Every row has a hidden score. How much higher is the second row's score than the first row's in each pair? 20 means about the same, 40 much higher and 0 much lower. The score is a weighted sum of the row's numbers plus the product of two more (or one squared), each taken from its middle value.
[-0.52 -0.1   0.73 -1.21  0.85  1.64 -0.37  0.26 -0.07  0.64]
[ 0.39  0.04 -1.46  0.36 -0.76 -0.22  0.67  0.82 -0.71  1.  ] >> 11
[-0.44  0.15  0.62 -0.31  0.02  0.21  0.78  0.26 -0.92  0.81]
[-0.34  0.08  0.62  0.02  0.63 -0.68 -0.34 -0.9   0.35 -0.1 ] >> 21
[ 0.39 -0.01 -0.3  -0.16 -0.61 -0.48 -0.1  -0.18 -0.43  0.39]
[ 0.73 -0.21  0.03 -0.48  0.36  0.37  0.03  0.36 -0.79  0.3 ] >> 15
[ 0.7  -0.08  0.41  1.03  0.43  0.73  1.67  0.06 -1.21  0.72]
[ 0.1  -0.03 -0.8   0.05 -0.45  0.69  0.86 -0.02 -0.36  0.24] >> 24
[ 0.75  0.13  1.52 -0.2   0.23  1.41 -0.1  -0.44 -0.89  1.51]
[ 0.04  0.04 -0.63  1.07 -1.01 -0.14  0.98 -0.46 -0.05  0.3 ] >> 20
[ 1.36 -0.33 -1.27 -0.96 -0.14 -0.71  0.57 -0.07 -0.36 -0.22]
[ 0.14  0.68  0.72  0.17 -0.25  1.58  0.83 -0.1  -0.88  1.41] >> 37
[-0.03 -0.27 -0.39  0.49 -0.15 -0.64  0.69  0.14 -0.1   0.15]
[-2.12  0.08 -0.64 -2.03  0.   -0.93 -0.94 -0.29  0.83 -0.95] >> 26
[-0.92 -0.01  0.65  0.11  2.56 -0.07 -1.9   0.07  0.96 -1.96]
[-1.13  0.17 -1.3  -1.5  -0.62 -0.86 -0.34 -0.13  0.31  0.21] >> 23
[ 0.22 -0.11  0.21 -0.4  -0.84  0.48  0.37 -1.22 -0.37  0.49]
[-0.96 -0.16 -0.75 -1.01 -1.64 -0.96 -0.32 -0.2   0.03  0.76] >> 21
[-1.29 -0.29  1.08 -0.95  0.72  0.34 -2.39 -0.17  1.3  -2.43]
[-0.27 -0.08 -0.58 -0.02 -0.59 -0.3   1.19 -0.79 -1.07 -0.15] >> 10
[ 0.4   0.06  0.57  0.91  0.34  0.87  1.08  0.43 -1.    0.71]
[-3.02 -0.83 -1.13 -2.07  0.59 -2.68 -2.1   0.25  1.6  -2.42] >> 20
[-1.6  -0.64  0.74 -0.81  0.75 -2.39 -1.58  0.62  1.11 -0.87]
[-1.46  0.06  1.05 -0.62 -0.29 -0.62 -0.33 -1.05 -0.03 -0.76] >> 33
[ 3.38  0.52 -2.08  1.29  0.37  0.28 -0.03 -0.85  0.92 -0.8 ]
[-0.88  0.58  1.53 -0.16  0.89  0.71 -0.62  0.24 -0.09 -0.39] >> 39
[ 0.34  0.37  0.85  1.56  0.31 -0.17 -0.06  0.02 -0.67  0.26]
[-1.56 -0.32 -0.2  -1.62  0.02 -1.56 -2.07  1.74  0.78 -1.27] >> 17
[ 1.07  0.86  3.63  1.64  2.27  3.44 -0.58 -0.61  0.41 -1.17]
[ 0.45 -0.1   0.39  0.5  -0.42  0.81  0.73 -0.23 -0.62  1.08] >> 12
[ 0.57  0.31  1.36  1.96  1.22  1.02  0.07 -0.5  -0.41 -0.34]
[-0.18  0.03  0.95 -0.78 -0.72  0.45  0.61  0.08 -1.04  1.16] >> 22
[-0.58 -0.05 -0.2  -0.12 -0.16  0.04 -0.86 -0.9   0.47 -0.27]
[ 0.52  0.27 -1.34  1.46  0.48 -0.07  1.03 -1.2   0.14  0.36] >> 12
[ 0.96  0.12  0.01 -0.67 -0.69  0.61  0.43  0.5  -0.61  0.52]
[-0.06  0.53  1.43 -0.89  0.86  0.3  -2.58 -0.15  2.23 -2.44] >> 29
[ 0.46  0.07  0.53  1.23 -0.42  1.03  0.23  0.06 -1.12  0.57]
[-1.48 -0.24 -0.49 -0.1  -0.05 -0.64 -0.43 -0.12  0.15  0.22] >> 23
[-0.3   0.15  0.72  1.12 -0.87  1.29  1.06 -0.58 -0.49  0.72]
[ 0.4  -0.13 -0.33  1.05 -0.09 -0.79  0.2   0.14  0.56 -0.22] >> 10
[-0.32  0.11  0.47 -0.06 -1.05 -0.58  0.83 -0.2  -0.22  0.91]
[-0.74 -0.26 -0.1   0.2  -0.61  0.33  0.3   1.29 -0.31  1.22] >> 17
[ 0.01 -0.07 -0.1   1.27 -0.4  -0.1   0.56 -0.42 -0.43  0.41]
[ 0.55  0.24 -1.58  0.65 -0.3   0.6   0.14  0.79 -0.55  0.44] >> 14
[-1.13  0.16 -2.03 -1.68  0.   -1.73 -1.63 -0.87  2.09 -1.54]
[ 1.1   0.06  0.3   1.22 -0.44  0.19 -0.19 -0.34 -0.4   0.56] >> 17
[ 0.77  0.15  0.57  0.84  0.31  0.53  0.32 -0.59 -0.6   1.13]
[ 0.7   0.41 -0.67 -1.1   0.46  0.54  0.23  0.14 -0.32  0.91] >> 15
[ 0.89 -0.1   0.59 -0.75  0.19 -0.01 -0.13 -0.15  0.13  0.59]
[-1.27 -0.49 -1.01  0.11 -0.5  -0.52  0.13 -0.52  0.65 -0.34] >> 28
[ 0.06  0.03  0.06 -0.53 -0.58 -0.4   0.56  0.2   0.14 -0.13]
[ 0.54  0.1   0.53 -0.31  0.12  0.69  0.54  0.6  -0.44  0.27] >> 16
[-0.41  0.19  1.38 -0.33  0.75  0.6  -0.63 -1.4   0.1  -0.5 ]
[-1.02  0.19  0.54  1.36  3.    0.38 -2.7   0.15  2.25 -1.86] >> 21
[-0.89  0.15 -1.34 -0.27 -0.41 -0.89 -0.08 -1.01  0.64 -0.15]
[-0.01 -0.55 -0.2   0.47 -0.2  -0.57  0.83  0.54 -0.81  0.1 ] >> 10
[ 0.15  0.39  1.63 -0.21  0.76  2.93 -0.73 -0.52 -0.08  0.45]
[-0.45 -0.36 -0.94 -0.18 -0.38 -0.58 -0.67 -0.21  0.76 -0.62] >> 9
[-0.52  0.11  0.53 -0.22  0.14 -0.43 -0.8  -0.61  0.78 -0.5 ]
[ 0.82 -0.4   0.12  1.4   0.07  0.64  0.86  0.82 -1.09  0.84] >> 9
[ 0.38  0.09  0.78  0.4  -0.2   0.89  1.11  0.1  -0.87  0.42]
[-0.27 -0.01 -0.89  1.44 -0.96  0.49  1.07 -0.53 -1.    0.2 ] >> 17
[-0.42 -0.03 -0.51  1.22 -0.61  0.33  0.58 -0.56  0.09  0.49]
[-0.75 -0.1   0.5  -0.48 -1.69 -0.5  -0.04 -0.06  0.21  1.07] >> 26
[-0.66 -0.15  1.29  0.    0.49 -0.04  0.73 -0.47 -0.6   2.1 ]
[-0.27  0.87  4.98 -0.19  3.97  4.12 -2.1  -0.88  0.04 -0.2 ] >> 38
[-1.26  0.31  2.07 -0.29  2.38  0.59 -1.91  0.45  1.56 -1.59]
[ 0.97  0.49  1.46  0.91  1.44  2.38  0.86  0.28 -1.11  0.2 ] >> 13
[ 0.38  0.29 -1.5   0.04 -0.21 -0.48  0.61 -0.67 -0.01  0.17]
[-0.32 -0.29 -0.46 -0.15 -1.19 -0.03  0.01 -0.29 -0.05 -0.01] >> 26
[ 0.24 -0.11  1.23  1.3  -0.55  0.52  0.73 -0.45 -0.91  0.96]
[-0.3  -0.27  0.43  0.05  0.22  0.29  0.17  0.48  0.06 -0.43] >> 17
[-0.7  -0.12  0.06  0.53 -0.02  1.08  0.55 -0.12 -0.3   1.22]
[-0.37 -0.31 -0.32 -2.89 -0.15 -0.92 -1.74  0.03  1.5  -1.86] >> 11
[ 0.04  0.02  0.12 -0.06 -1.36 -0.73  0.61  0.68 -0.23  0.44]
[ 0.6   0.52 -0.59  1.73  0.63 -0.61  0.04 -0.03  0.19 -1.12] >> 11
[-0.35 -0.17  0.24 -1.96 -0.04  0.16  0.51 -0.42 -0.74 -0.64]
[ 0.7   0.15  0.03 -0.11  0.63  0.92  0.85  0.02 -0.41  0.74] >> 20
[ 0.45  0.08  0.28  0.94 -1.16 -1.03  1.06  0.09 -0.63  0.26]
[ 0.47  0.25 -0.09 -0.3  -0.38  0.96  0.44  0.35 -0.16  0.44] >> 22
[ 1.51 -0.05 -0.13  0.88 -0.5   0.09  0.2  -0.86  0.19  0.12]
[ 0.58 -0.25  0.04  0.55 -0.25  0.38  0.93 -0.21 -0.51  0.78] >> 21
[ 0.6  -0.36 -0.46  1.19  0.31  1.34  0.46 -0.27 -0.95  1.1 ]
[ 0.13 -0.38  0.44 -0.56 -1.19  0.38 -0.77 -0.24  0.   -0.83] >> 27
[-2.63 -0.79 -0.5  -2.81 -0.06 -2.19 -1.59  0.48  1.25 -2.02]
[-0.96 -0.01  0.2   1.15 -0.21  0.16  1.34 -0.96 -0.83  0.47] >> 27
[ 1.28 -0.26  0.36  0.65  0.02  0.32 -0.31  1.21 -0.07 -0.23]
[ 0.37 -0.36  0.66  0.68  0.01 -0.83  0.68  0.31 -0.41 -0.54] >> 21
[-0.04 -0.33 -1.14 -1.76 -1.21 -0.89 -0.38  1.2   0.56 -0.58]
[ 0.6  -0.18 -0.06 -0.46 -0.89  0.61  0.76 -0.56  0.88  0.51] >> 33
[-0.65 -0.14 -1.58 -0.02 -0.27  0.76  0.51  0.19 -0.73  0.9 ]
[-0.99 -0.09  0.45 -0.56  1.59  0.13 -1.84 -0.41  1.5  -1.43] >> 25
[-3.3  -1.    0.03 -2.71 -0.55 -4.14 -2.43  1.05  2.86 -2.39]
[ 0.77  0.15  1.55  0.13  1.15  2.6   0.57 -1.05 -0.64  0.29] >> 24
[-0.32 -0.03  1.29 -0.01 -0.69 -0.58  0.19  0.46 -0.3   0.26]
[-0.23  0.06 -0.97  0.99 -0.12  0.53  1.59 -1.12 -0.94  1.36] >> 20
[-0.74 -0.03  1.01 -1.15  0.07  0.35  0.3   0.26  0.26  0.33]
[-1.23  0.04 -1.05 -0.15 -1.39  0.21  1.48 -0.38 -0.47  0.33] >> 23
[-0.74 -0.51  0.43  0.57  0.57  0.57 -0.45 -0.04  0.3   0.25]
[ 0.36  0.15  0.52 -0.06  0.44  1.49  0.3  -0.47 -0.87  0.98] >> 18
[ 0.33 -0.04 -1.66  0.72 -0.74 -0.72  0.89  1.09  0.08  0.19]
[ 0.12  0.05  2.11  1.23  2.54  2.3  -1.67  0.42  0.38 -0.58] >> 33
[ 0.06 -0.13  1.2   0.17  0.41  2.    0.21 -0.21 -0.74  0.47]
[ 0.47 -0.23  0.27 -0.82 -1.15  0.51  1.12 -0.94 -0.77  1.03] >> 20
[-0.44 -0.16 -0.7  -0.28 -0.94 -0.4   1.4   0.67  0.35  0.1 ]
[-0.89 -0.44  0.06 -1.7   0.6  -2.24 -1.46  0.45  2.25 -2.11] >> 9
[ 0.    0.18 -0.2   1.17 -0.66  0.55  0.89  0.61 -1.    1.17]
[ 0.61  0.12  0.09  2.36  0.02  0.5   0.11 -0.24  0.9  -0.89] >> 18
[ 0.14  0.69  0.4   1.5   2.15  0.48 -2.13 -0.08  1.81 -1.91]
[ 0.71  0.02  0.31  0.28 -1.31  1.53  0.55 -0.11 -0.72  1.48] >> 22
[-0.06 -0.04  0.47  0.13 -0.16 -0.19  1.08  0.55 -0.61  0.92]
[ 0.74  0.13  0.29  0.15  0.29  0.3   0.85  0.01 -0.15  0.13] >> 19
[-0.76 -0.04  0.78 -0.56 -0.57  0.43 -0.01  1.24 -0.51  0.15]
[-1.11 -0.28 -0.83  0.37 -0.35 -0.2   0.77 -0.37 -0.23  0.36] >> 20
[-0.54 -0.03  0.81 -0.31  0.09  0.78  1.07 -0.89 -0.69  0.61]
[ 0.32 -0.31  0.07 -2.1   0.09 -1.62 -0.64 -0.26  0.47 -1.35] >> 3
[-0.08 -0.13 -0.59  0.69  0.29  0.    0.29  0.38  0.09  0.62]
[-0.51 -0.27 -0.48  0.86 -0.47 -0.17  1.03 -0.3  -0.6   0.37] >> 22
[-0.12 -0.47 -0.69  0.31 -0.41 -0.38  0.04 -0.16  0.08  0.16]
[-0.13 -0.38 -0.16 -2.1   0.04 -1.64 -1.44  0.18  0.89 -0.38] >> 11
[-0.24 -0.21 -0.04 -0.22 -0.3  -0.27 -0.91  0.24  0.69 -0.62]
[ 1.49  0.15  0.36  0.56 -0.76  0.06  0.5   0.52 -0.47  0.56] >> 15
[-0.41  0.21  0.11 -0.13  0.01 -0.56 -0.49 -0.43 -0.2  -0.3 ]
[ 1.66  0.04 -1.26  0.48 -0.08  0.01  1.06 -0.35 -0.52  0.67] >> 12
[ 0.09 -0.08 -0.8   0.38 -0.38  0.31  0.21 -0.45  0.39 -0.72]
[ 0.31 -0.08 -0.61 -0.16 -0.07  0.71  1.31  0.6  -1.45  1.18] >> 15
[-0.26  0.18  0.38 -0.15 -0.5   0.62  0.48 -1.33 -0.04  1.29]
[ 0.78 -0.09  0.87 -0.68  0.16 -0.21  0.02  0.5   0.03  0.75] >> 5
[ 0.68  0.03 -0.32  1.12 -0.24  0.49  0.69 -0.62  0.55  0.53]
[ 1.01 -0.15  0.86 -1.8  -0.05 -0.66 -0.55 -0.48  0.21 -0.23] >> 8
[ 0.27  0.05 -0.18  0.42  1.09  0.32  1.24 -0.61 -0.98  1.98]
[ 0.27  0.41 -0.07 -0.16 -1.3   0.54  0.35  0.58  0.27  0.48] >> 31
[ 0.1  -0.11  0.28  0.28  0.45  0.36  0.65  0.43 -0.76  0.21]
[ 0.64 -0.16  0.39 -0.5  -0.41  0.14  0.96 -0.4  -1.2   0.21] >> 20
[-0.48 -0.11 -0.33 -0.59 -0.19  0.01  1.03 -0.93 -0.52  0.74]
[-2.75 -0.06 -0.42 -0.63  1.34 -2.13 -2.    0.85  1.49 -2.42] >> 15
[-0.27  0.15 -0.01 -0.17  0.53 -0.16 -0.84  0.53 -0.58 -0.48]
[ 0.16  0.15  0.28 -0.63 -0.18  0.57  0.92 -0.06 -1.46  1.48] >> 20
[ 0.07  0.2   0.82  0.51  0.07  0.65  1.08 -0.03 -0.51  1.75]
[-0.41 -0.37 -0.56 -0.04 -0.18 -1.39 -0.27  0.    0.77 -0.28] >> 15
[ 0.82  0.04 -1.11  0.53 -0.19  0.23  0.77  0.45 -1.39  1.1 ]
[ 1.13  0.34 -0.88  1.35 -0.71 -0.8   0.66  0.61  0.04 -0.91] >> 21
[-1.4   0.24 -0.54 -0.29 -1.82 -1.56 -0.19 -0.15  0.25  0.34]
[ 0.22  0.27 -0.94  0.52 -0.95 -0.23  1.23 -0.06 -0.95  0.78] >> 10
[ 1.06  0.06  0.69 -1.4   0.56  0.64  0.24  0.47  0.16 -0.55]
[ 0.2  -0.28 -0.42  0.1  -0.2  -0.81  0.68 -1.68 -0.98  0.36] >> 22
[ 0.6  -0.31  0.8   0.53  0.42  0.39  1.4   0.53 -1.18  0.78]
[-0.85 -0.63 -1.14  0.71  0.22 -0.6   0.49  0.14  0.54  0.64] >> 26
[-1.71 -0.18  0.99 -0.06  1.22 -0.83 -1.83 -0.27  1.5  -0.95]
[-0.67  0.01 -0.54  0.57 -0.63 -0.07  1.18  0.46 -1.08  0.38] >> 14
[ 0.42 -0.18 -0.92  0.32  0.03  0.33  1.45 -0.27 -0.59  0.21]
[ 0.53  0.35  0.95  2.01 -0.18  1.13  1.02  0.17 -0.78  1.49] >> 27
[-1.59 -0.26 -0.54  1.22 -0.88  0.37  0.71 -0.02 -0.39  0.14]
[ 1.25  0.19 -0.44  0.25 -0.25  0.37  0.17 -1.15 -0.41  0.52] >> 15
[ 0.39 -0.38 -0.96 -0.23  0.03 -0.16  0.88 -0.57 -0.91  0.39]
[ 0.01  0.34  0.17  0.73 -0.3   0.51  0.83 -0.16 -0.28  1.08] >> 31
[-0.88 -0.13 -0.51  0.26 -0.35 -0.63 -0.14 -0.42  1.01 -0.8 ]
[-2.45 -0.43 -1.3   0.3   0.42 -2.5  -0.93  0.23  1.72 -2.08] >> 16
[ 0.26 -0.41 -1.27  0.69 -0.47 -0.09  0.66 -0.99 -0.29  1.41]
[ 1.1   0.08 -0.65 -0.08 -0.87  0.61  0.89 -0.07 -0.76  0.46] >> 17
[ 0.18 -0.08 -0.53 -0.91  0.05  0.1  -0.23  0.56  0.11  0.06]
[-1.86 -0.61  0.56 -1.35  1.82 -1.93 -2.26 -0.28  2.08 -1.86] >> 19
[-0.04 -0.19 -0.15 -1.06  0.14 -0.53 -1.45  0.04  0.79 -1.57]
[ 0.28  0.74 -0.02  0.19  1.51  1.38  0.1  -0.52 -0.56  0.25] >> 21
[-0.21 -0.09 -1.22  0.82 -0.79  0.1   0.27  0.31 -0.53  0.96]
[-1.06  0.29 -0.87 -0.28  0.16  0.46  0.72 -0.2  -1.17  0.85] >> 21
[ 0.63 -0.02  0.58 -0.02  0.48 -0.32  0.9  -0.32 -1.28  1.22]
[ 0.18 -0.32 -0.1  -0.23  0.9  -2.28 -0.82 -0.35  0.91 -2.03] >> 18
[ 1.43  0.05 -0.04 -0.62 -0.35 -1.1  -0.21  0.55  0.33  1.03]
[ 2.03  0.8  -2.78  0.61  0.34 -0.76 -0.3  -0.34  1.53 -1.83] >> 17
[-0.43  0.04  0.65 -0.39 -0.37  0.75  0.34  0.04 -1.31  0.28]
[-0.88 -0.12 -0.1   0.13 -0.49  0.71  1.48 -0.84 -0.67  0.85] >> 26
[ 0.56 -0.15 -0.12 -0.15 -0.95 -0.27 -0.15 -0.14  0.03 -0.05]
[-0.33  0.23  0.85  0.45  0.06  1.3   1.09 -0.18 -0.28  0.77] >> 27
[ 0.14 -0.03  0.54 -0.38 -0.54  0.15 -1.62  0.07  1.15 -1.22]
[-3.73 -0.59  0.2  -1.65 -0.52 -2.68 -2.1   0.34  1.93 -1.34] >> 23
[ 0.13  0.12 -0.27  0.72 -0.39 -0.49  0.39 -0.12 -0.6  -0.33]
[-0.45 -0.23 -0.96  1.25 -1.08 -0.03  1.16  0.49 -0.74  0.41] >> 21
[-0.5  -0.59 -0.14 -0.88 -0.6  -0.53 -0.26  0.21  0.25  0.44]
[-0.4  -0.14 -0.93 -1.31  0.72 -0.53 -1.3  -0.23  0.92 -0.88] >> 16
[ 0.27 -0.15 -0.54  0.3  -0.79  0.51  1.31  0.35 -0.87  0.97]
[ 0.08 -0.3  -0.62 -0.63 -0.73 -0.17  0.28 -0.96 -0.72  1.28] >> 21
[ 0.7   0.46 -0.16  0.86  0.92  0.65 -0.12 -0.3  -0.99  1.11]
[ 1.53  0.59  1.64  0.62  0.1   0.87  0.04 -1.17 -0.19 -1.2 ] >> 23
[-0.79  0.35  2.43  0.15  2.18  2.28 -1.54 -0.15  0.65 -0.64]
[-0.6  -0.02 -0.26 -0.14  0.14 -0.69 -0.19 -0.17 -0.02 -0.25] >> 6
[-0.66  0.14 -0.84  0.28 -0.21 -0.24 -0.09 -0.31 -0.44 -0.38]
[ 0.83 -0.08 -0.11  0.51 -0.67 -0.46  0.6   0.21 -0.22  0.96] >> 19
[ 0.8   0.11  0.59  0.68 -0.88  1.68  0.41 -0.86 -0.68  1.48]
[ 1.15  0.38 -0.83 -0.58 -0.07  0.63  0.91 -0.46 -0.72  0.95] >> 9
[ 0.79 -0.01 -0.2  -0.07 -0.49 -0.1   0.76  0.74 -0.55  0.93]
[-1.24  0.31  0.1  -0.25  1.63  0.57 -1.56  0.08  1.36 -1.82] >> 29
[-0.26 -0.35 -0.12  0.45 -1.12  0.3   0.63  1.01 -0.61  0.11]
[ 1.08 -0.05 -0.08  0.86 -0.83 -0.39  0.51 -0.58  0.1  -0.54] >> 19
[-1.05  0.05  1.89  0.22  1.2   0.6  -0.87  0.31  0.17 -0.67]
[ 0.54 -0.46 -1.44  0.96 -1.14 -1.76  0.17  0.33 -0.67  0.81] >> 7
[-1.11  0.1   0.26 -1.18 -0.52 -1.42 -0.13  0.33  0.04 -0.73]
[-0.17  0.1   1.08 -0.53  0.48 -0.13 -1.44 -0.87  0.2  -0.92] >> 24
[ 1.1   0.19 -0.49 -0.29  0.12 -0.96 -1.26  0.03  0.8  -0.5 ]
[ 0.53  0.23 -1.19 -1.53 -0.77  0.11  0.58 -0.13 -0.23  1.05] >> 25
[ 2.28 -0.23 -0.89  0.16 -0.37  0.22  0.95 -0.33 -0.85  0.69]
[-0.06 -0.03  0.59 -0.59 -0.6   0.69  0.97 -0.54 -1.13  0.94] >> 33
